In the rows, 128 means zero.
X: 4 groups of rows, each row roughly a mix of its group's hidden directions:
X (142 x 10):
[[135 148 152 111 139 184 142 154 150  88]
 [108 143 142 143  77 121 121 110  75 151]
 [119 124 122 138 160  69 173 152 140 126]
 [180 177 115 126 119 140 107 154 154 113]
 [127 135 159  92 122 128 123 126  90 189]
 [155 151 148 158 150 159 114 171 144 163]
 [133 121 126  89 124  86 177 118 158 156]
 [179 127 135 119  94  79 118 128 122  95]
 [ 79 112 167 133 120 150 167 152 133 153]
 [156 106 146  91 165 144 137 174 133 101]
 [149 164 123 107  74 123 103  95 104 136]
 [139 128 141 142 138 182 141 159 181 124]
 [143 102 168 155 150  77 138 144 136  99]
 [103 115 129  76 173  99 133 137  97 119]
 [148 149 110 106  85  84 102 118  97 145]
 [137 126 163 156 107 104 150 174 160 155]
 [106 119  81 128 148 173  93 112 113 104]
 [126 130 186 134 164 122 104  98 130 164]
 [ 98 132 147 115 166 112 109 186 152 122]
 [163 103 121 126  92 101  73 148 117 124]
 [119 142  82  89 130 143 102 141 149 174]
 [138 179 156 146 133 146 100 148 174 128]
 [145  83 122 182 107 102 105 127 145 113]
 [ 76 120 170 130 139 140 102  90 104 123]
 [120 104 149 137  86 109  94 148  81 108]
 [140  92 163  86 129 111 143 173 150 131]
 [ 99  76 104 144 142 142  89 126 108 155]
 [128  98 101 179 155 127 120 169 108 109]
 [165 128 104 115 126 115 158 141 139  65]
 [132 147 127 153 135 110 121  53 143 115]
 [126 147 112 158  93 177 150 167 125 112]
 [106 125 111 184 135 127 132  70 125 141]
 [171 102 127  72 132 101 111 147 113 114]
 [128 173 142 144  71 107 131 144 141 158]
 [109 119 103 142 152  78 178 115 118 146]
 [116 120  77 118 112 129 114  63 123 128]
 [ 83 121 160 120 173 135 135 139 148 169]
 [163 164 124 115 166 155 102 140 137 169]
 [164 159 104 120 104 160 127 115 112  77]
 [114  91 151  99 140 106 136 163 128 180]
 [157 125 108 114 133 132 168 120 134  62]
 [152 181 133 104  83 159 123 109 123 137]
 [169 150 135  83 135 108 102 137 148  88]
 [ 70 150 143 141 146 105 122  85 132 149]
 [149 121 142 201 133 128  92 125 115 121]
 [177 137 128  92  88 109 110 111  98 111]
 [144 137 148 134 121 166  96 180 166 127]
 [147 109 166 136 130  76 173 120 150 118]
 [131 165 109 107 112 163 105 175 131 161]
 [130  80 160 112  86 153 130 152  98 135]
 [138 109 128 109 145  85 169 172 144 103]
 [104 108 116 120 160 127 152  61 114 138]
 [143 124 100  98 123 160 150  91  84 155]
 [134 138 120 171 101 161  90  83 122 117]
 [147 163 153 142  82 122 106  96 115 163]
 [154 145 120  80 122 132 187 122 152 126]
 [130  68 115 126 105 114 143 118  77 122]
 [138 149 133 112 124 144 150  76 184 124]
 [186 136 116 105 139 151 108 149 114 169]
 [117 142 130  58 104 111 148 113 117 153]
 [ 64 127 122 162 163 120 145 122 143 149]
 [ 85 158 119 118 181 106 116 109 106 145]
 [116  98 110 157 118 155 172  95 145  95]
 [154 152 121  76 119 129 160 138 148 171]
 [179 111 138 130 142 132 131 159 186 124]
 [119 168 148 135 140 176 150 154 169 135]
 [140 143 137 111 135 166 105 190 152 147]
 [ 89 157 141 115 130 160 134 110 108  73]
 [ 88 118 168 132 135 144 152  82 110 158]
 [104 111 172 134 150  85 116 113 119 172]
 [148 125 136 140  73 157 156 103  97 104]
 [112  95 122 190 126 140 113 160 156 114]
 [166 131  90 155 114 100 111 128 155  85]
 [148 133 130  87 149  80 125 108  93  95]
 [133  89 160 150  91 151 123  86 131 102]
 [156 119 137  88 157 127 110 139 112 186]
 [168 112 109 122 162 172 126 173 139 130]
 [170 127 127 104 114  68 120 162 123 116]
 [116  94 103 168 105 137 152 111 116  79]
 [124 179 113 151 112 138 116  86 121  86]
 [ 91 119 147  90 127 161 151  97 163 107]
 [125 128 126 158 134 168 109 178 171 146]
 [105 148 156 109 158 154 108 180 156 122]
 [137  85  99 138  91 103 131 140 106  84]
 [126 103 111 117 122  74 112  97  91 158]
 [134 114 108 145  92  72  98 102 105 131]
 [102 144 125 147  94 169  86  94 124 150]
 [101 146 144 102 145 131 137  59 136 144]
 [117 132  84  79 112  88 132 148 105 139]
 [ 99 174 144  86 137 118 124  84 145 136]
 [122 136 173 127 120 136  85 132 152  75]
 [ 79 127 145 140 158 178 152 123 136 102]
 [111  98 119 169 101 134  87  84 119 127]
 [136 121 109 131 129  88 109 160 133 191]
 [142  70  99 152 121 120 141 153  92 112]
 [ 80 119 155 107 161 135 131 114 103 172]
 [131 132 162 178 107 130  86 103 135  97]
 [ 93 157 117 164  92 110  97 106 136 158]
 [105 128 125 148 170 101 186 142 149 131]
 [160 140 159 128  67 131 114 113 158 111]
 [105  96 131 132 187 127 155 166 144 124]
 [188 141 155 120 117 119 122 136 164 164]
 [ 92 146 104 172  97 144 139 120  94 156]
 [141 132 142  82  88 130 137 177 106 108]
 [152 141 108 161 144 196 134 136 138 117]
 [127 127  55 101 113 135 119  97 139 126]
 [111 108 135 195 107 122 100 143 111 107]
 [109 105 111 184 125 171 116 132 130  93]
 [132 125 143  96 176 162 170 132 132  98]
 [124 144 151 125 134 110  79 104  71 130]
 [136 133 150  98 128 129 129 139  85 192]
 [ 75 128 115 170 154 142 139 135 152 163]
 [101  94 133 112 165  75 115 138 113 103]
 [129 131 123 119 140  50 137 162 129 128]
 [ 90 125 136 108 155 191 124 102 114 129]
 [115 176 146 114 129 112  91 179 117 140]
 [112 147 164 126 146 137  84 159  93 160]
 [158 114 144 139 116 138 145  92 152  68]
 [165 133 114 147 143 150 125 144 176  80]
 [136 155 160  90 147 104  95 119 107 169]
 [156 156 141 142 156 154 138 101 161 174]
 [ 99 107 128  96 137 123 132 137 113  59]
 [115 175 147  93 131 108 117  82 126 156]
 [104 110  64 130 124 144 105  92 119 107]
 [163 131 145 144 137 183 146 149 170 123]
 [ 89 118 146 162 146 177 104 153 105 134]
 [172 157  86 118 110 131  84 124 146 113]
 [119 172 121 162 134 176 133 151 160 110]
 [154  99 127 166 102 110 106 162  84 127]
 [111 105 106 163 142 167 110 109 116  79]
 [115 158 113 164 169 180 123 113 144 124]
 [122 151 113 103 130 139 105 198 115 146]
 [128 134 127 114 140 118 146  50 125 153]
 [162 129 154 152  89 125 111 108 149  79]
 [150 132 117 136 114  50 147 138 128 124]
 [118 132 162 175 124 147 100 180 116 133]
 [162 133 129 182 127 148 121 131 176 102]
 [140 118 142 119 114  67 167 117 104  99]
 [109 146 129  88 127 119 145  62 149 127]
 [144  92  87 130 152 113 162 118  92 158]
 [ 90 121 108 163 117 158  77 130 106 144]
 [165 113 109 144 140 171 134 118 137  73]]

the one row of each list that fits no group (the others fit one group, some only roughly):
  * Z_761: [105 138 132 190 135 138 160 125 167 145]
  * Z_892: [163 115  84 151 158 143 166 140 158 133]
  * Z_93: [116 144 130 122 142 164  92  99  70 119]
  * Z_328: [ 96 157 149 133 133 108  94  71 119 114]
  * Z_280: [145 138 170 107 180 124 136 167 148 116]
  * Z_223: [110 137 100 106 108  72 111 152  91 118]
  * Z_482: [125 122  98 177 104 132 137  80 104 151]
  * Z_651: [130 152 118 106 109 183 155 154 157 154]
  * Z_681: [123 103 154 132  99 171 122 165 137 172]
  * Z_939: [166 111 116 117 110 144 170  83 157 144]
  * Z_697: [124 124  72  80 156 122 122 142 109 104]
  * Z_349: [ 90 181 123 134 155 139 110 162 149 148]
  * Z_644: [131 113 136 172 133 160 129 100 172  90]
  * Z_672: [129 167 127 131 171 141 109  86 155  95]
  Z_681
  * Z_886: [118 142 104 114  89 110 164 183 119 143]
  * Z_210: [ 98 103  66  97 148 127 132 131 154 131]
  * Z_377: [ 96 126 144 173 135 104 184 108 127 120]
  * Z_30: [ 82 165 140 150 133 172 119 132 160 148]
  * Z_281: [145 105  86 143 146 121 119 176 131 172]
  * Z_378: [149 189 113 101 120 147  98 159 122 125]
  * Z_985: [130  75 146 123 155 144 143  81 108 151]
  * Z_147: [116 133 128 108 177 170 156 117 144 169]
  * Z_344: [119 158 110 142  83 109 122 158 136  77]
  * Z_757: [171 158 140 115 146 155 117 112 157  81]
  Z_377
  * Z_81: [ 86  95 175 118 159 120 148 117 154 137]
  * Z_793: [ 94 153 134  82 148 141 101 133 147 171]
  * Z_330: [110 118 115 167  63 112 154 135 113 126]
  * Z_192: [125  97 162 164 120 142 106  79  97 121]
  * Z_923: [108 137  98 108 134 175 126 182 110 113]
  * Z_548: [118 107 138 136 144 121 147 160 196 106]
  * Z_38: [153  76 113 103 116  79 124 140 118 106]
  * Z_574: [167 125 160 162  85 151 109 152 149 121]
  * Z_108: [140 178 141 102  88  95  97 143 121 135]
  * Z_800: [180 161 131  99 109 174 124 139 114 124]
  Z_793
  * Z_516: [102 194 152 128 130 146 158 126 155 128]
  * Z_97: [103 168 171  94 165 121 137 132 133 155]
  * Z_540: [125 119 164 127 182 149 118 176 148 127]
  * Z_956: [126 146 125  89 133 145 153 194 127 144]
  * Z_215: [133  76 119 124 109 152 143 182 112 110]
  * Z_978: [ 60 135 119 130 165 126 120 141 129 161]
  * Z_372: [ 60 112 145 143 156 110 115 110 136 106]
  * Z_688: [119 183 146 111 138 140 135 176 161 139]
  * Z_260: [143 109 145  86 103 142 157 108 105 176]
  * Z_885: [119 132 149 116 161 167 139  75 145 159]
  * Z_846: [ 90 130 124 168 147 132 180 101 141 149]
  Z_97
  * Z_872: [143 125  90 130 106  92 121  71 121 102]
  * Z_815: [ 86 138 125 125 164 149 128 186 148 115]
  * Z_72: [110  78 114 144 172 128 129  82 114 124]
  * Z_465: [160 103 122 150  94 174 124  84 120 118]
  * Z_868: [ 90 132 176 112 126 133 147  77 106 125]
  * Z_300: [104 141 129 130 126 119 182  90 104  86]
  * Z_13: [186 112 100 145 120 149 158 157 147 140]
  * Z_411: [ 76 117 110 129 120 174 129 149 100 158]
  * Z_115: [ 67 123 168 104 134 109 143 155 143 133]
  * Z_514: [110 136 115 138 173 168 128 159 128 176]
  * Z_551: [147 137 132 132 146 115 204 109 139 112]
  * Z_364: [141  97 102 153 116 188 105 117 121 152]
  * Z_521: [151  62  95 144 146 128 142 128 134 102]
  Z_300
  * Z_577: [139  95 136 100 152 122  90 185 131 117]
  * Z_241: [115 107 148 173 118 170 159  96 150 118]
  * Z_728: [146 143 109 145 189 161 118 117 162 119]
  * Z_645: [ 99  84 144 165 160 153 159 127 145 143]
  * Z_329: [135 168 147 142 100 107 119 160 181 140]
  * Z_634: [147  63 103 161 133 136 143 112 118 152]
  * Z_768: [107 129 183 150 117 131 123 139 105 181]
  * Z_371: [133 128 150  80  99  92 134 175 147 125]
  * Z_838: [101  86 118  82 122 125 151 145  87 142]
  * Z_840: [115  92 116 168 147 183 149 105 131 128]
  * Z_561: [115  97 106 173 136  78 154 117 139 146]
  * Z_801: [151 131  96 118 119 110 140 200 115 129]
  * Z_649: [109 136 107 107 109 165 173  92 140  96]
  * Z_293: [156 179 121 136  90 117 115 160 162 124]
  Z_649
  * Z_952: [126 129 163  88 152  86 135  98 108 159]
  * Z_779: [101 109 158 137 144 117 160 177  90 115]
  * Z_733: [130 153 136 134 117 185 139 137  95 174]
  * Z_80: [143 106 124 185 151 128 124  78 109 137]
  * Z_821: [100 170 169 128 150 153  92 142 142 150]
  * Z_208: [116 126 116  90 162 123 106  69 109 143]
  * Z_58: [137 102 128 101 150 130 132 198 150 141]
  * Z_585: [121 152  96 131 124 183 115 166  99 110]
  * Z_257: [138 128 110 177 173 153 135 151 164 113]
  * Z_359: [101 147 125 168 111  69 147 108 145 131]
  * Z_623: [132 150 125 151 130 142 125  86 187  96]
  * Z_749: [118 121 116 197 106 102 138 103 152 136]
  * Z_755: [102 145 135 111 175 144 144  91 124 174]
  * Z_323: [160 140  62 131 148 161 128 111 129 114]
  Z_323
  * Z_621: [146 149 172 160 122 144  80 109 103 143]
  * Z_691: [139 124 157 110  74 114 142 122  94 169]
  * Z_635: [180 101 102 122 128  91 112 152 157 111]
  * Z_20: [114 121 157  99 160 160 136  92 112  84]
  * Z_166: [ 58 130 142 137 171 137 133 110 133 123]
  * Z_345: [130 136 171  73  92 139 120 143 123 157]
  * Z_818: [135  97 124 122 132 173  86 176 136 144]
  * Z_127: [ 87 175 153 142 132 170 125 115 155 128]
  * Z_957: [128 136 105 189 109 117 162 114 152 157]
  * Z_718: [ 92 121 109 163 161 110 107 159 121  87]
  * Z_606: [ 89 173 103 123 135 140 148 132 166 163]
  * Z_752: [129  88 124 162  91 103 164 156 151 129]
  Z_606
  * Z_149: [165 180 146 117  84 113 130 141 135 153]
  * Z_53: [126 127 112 106 155 116  68  89 104 143]
  * Z_39: [114 139 149 155 147 137 142 175 184 120]
  * Z_473: [159 116 137 134 136 121 146 202 116 141]
  * Z_414: [117 121  89  89 183 139 109 142 150 114]
  * Z_789: [114 177 145 120 135  81 129 167 152 116]
  * Z_794: [113 153 143  94  95  89 101 133  85 129]
  * Z_110: [116 109 144 165 156 182 128 109 132  93]
  * Z_810: [132 133 127 172 111 155 150  65 129 122]
  * Z_102: [ 83 114 153 131 167 161  93 151 144 121]
  Z_473
  * Z_910: [129 120 120 144 157 167 111  72 120  92]
  * Z_763: [ 98 166 122 125 168 165 161 150 145 113]
  * Z_168: [118 142  83 151 139  95  94  88 104 133]
  * Z_198: [105 108 115 174 144 182 156 124 129 109]
  * Z_301: [130 112 158 162 111 109 100  82  88 137]
  * Z_558: [182 161 131 152  85 121 147 139 153 125]
  * Z_848: [138 150 135 159  99 189 156 132 132 107]
  * Z_425: [164 116 125 139 136  95 134 157 158  73]
  * Z_336: [190  98 111 114 124 102 156 152 115 124]
  * Z_908: [ 98 117 154 159 143 149 105  82 144  91]
  * Z_907: [155 105 139 117 101 151 132 196 135 136]
  * Z_731: [104 113  93 166 155  99 115 122 113  83]
  * Z_557: [100  99 108 143 156 149 114 124  92  77]
  * Z_380: [109  86 152 137 159 107 152  77 138 132]
  Z_763
  * Z_893: [127 104 127 125 153 143 116  81  82 168]
  * Z_802: [111 161 151 172 140 126  79 142 140 100]
  * Z_442: [120 150 147  93  86 117 111 181 137 113]
  * Z_403: [170 153 104 111 101  84 153 146 109 145]
  * Z_601: [143  96 181 147  95 120 139 138 107 163]
  * Z_712: [133 129 117 134 154 118 112 110 124 205]
  * Z_946: [104  77 113 158 166 150 147  99 121 138]
  * Z_277: [ 95 100 140 108  99  92 151 159 116 165]
  * Z_4: [140 162 137 142 163 136 105 174 123 172]
  * Z_571: [ 98 119 159  84  94 118 109 109  87 128]
  * Z_692: [153 116 108 123  88 101 123 177  89 134]
  * Z_804: [125  89 122  87 103 147 159 175 132 130]
  Z_601
  * Z_677: [129 100 176 143 121 153 110 108  91 165]
  * Z_632: [157  91 127 121 144 198 132 129 125 133]
  * Z_628: [131  95 109 167 132  97 135  83 153 100]
  * Z_552: [113  94 151 160 138 177 136  95 155 112]
  * Z_353: [113  84 159 148 175 109 150 113 145 109]
  * Z_274: [143 111 123 173 107 116 136 136  77  88]
  * Z_491: [109  96 135 131 142 139 147 175 135 184]
  * Z_346: [155 127 119 136 152 149 142 183 121 177]
  * Z_119: [128 145 137 100 171 148  89 135 143 176]
  * Z_271: [ 78 149 119 122 181 163 121 141 115 120]
  Z_274
  * Z_609: [ 86 133 137 145 156 124  90 172  95 120]
  * Z_736: [167 125 139  68 123 156 111 133 103 107]
  * Z_654: [167  75 134 150 125  89 133 153 105 127]
  * Z_603: [147 124 151 130  61 121 156 150 141 103]
  * Z_553: [139 156 130  91  82 122 132 150 172 103]
  * Z_495: [115 130 165 107  75 119  89 130 114  99]
  * Z_412: [124 104 149 104 149 173 166 115 120 170]
  * Z_730: [113 125 177 103 172 124 129  95  99 146]
  * Z_496: [137  84 115 173 174 160 142 125 130 126]
  * Z_630: [124 146 148 117  99 143 144 197 145 143]
  * Z_18: [159 155 138 116 145 149 145 147 144 190]
  * Z_550: [137 123  79 163 174 152 110 133 142 106]
  * Z_34: [136 117 121 145 163 155 197 133 143 131]
  Z_654
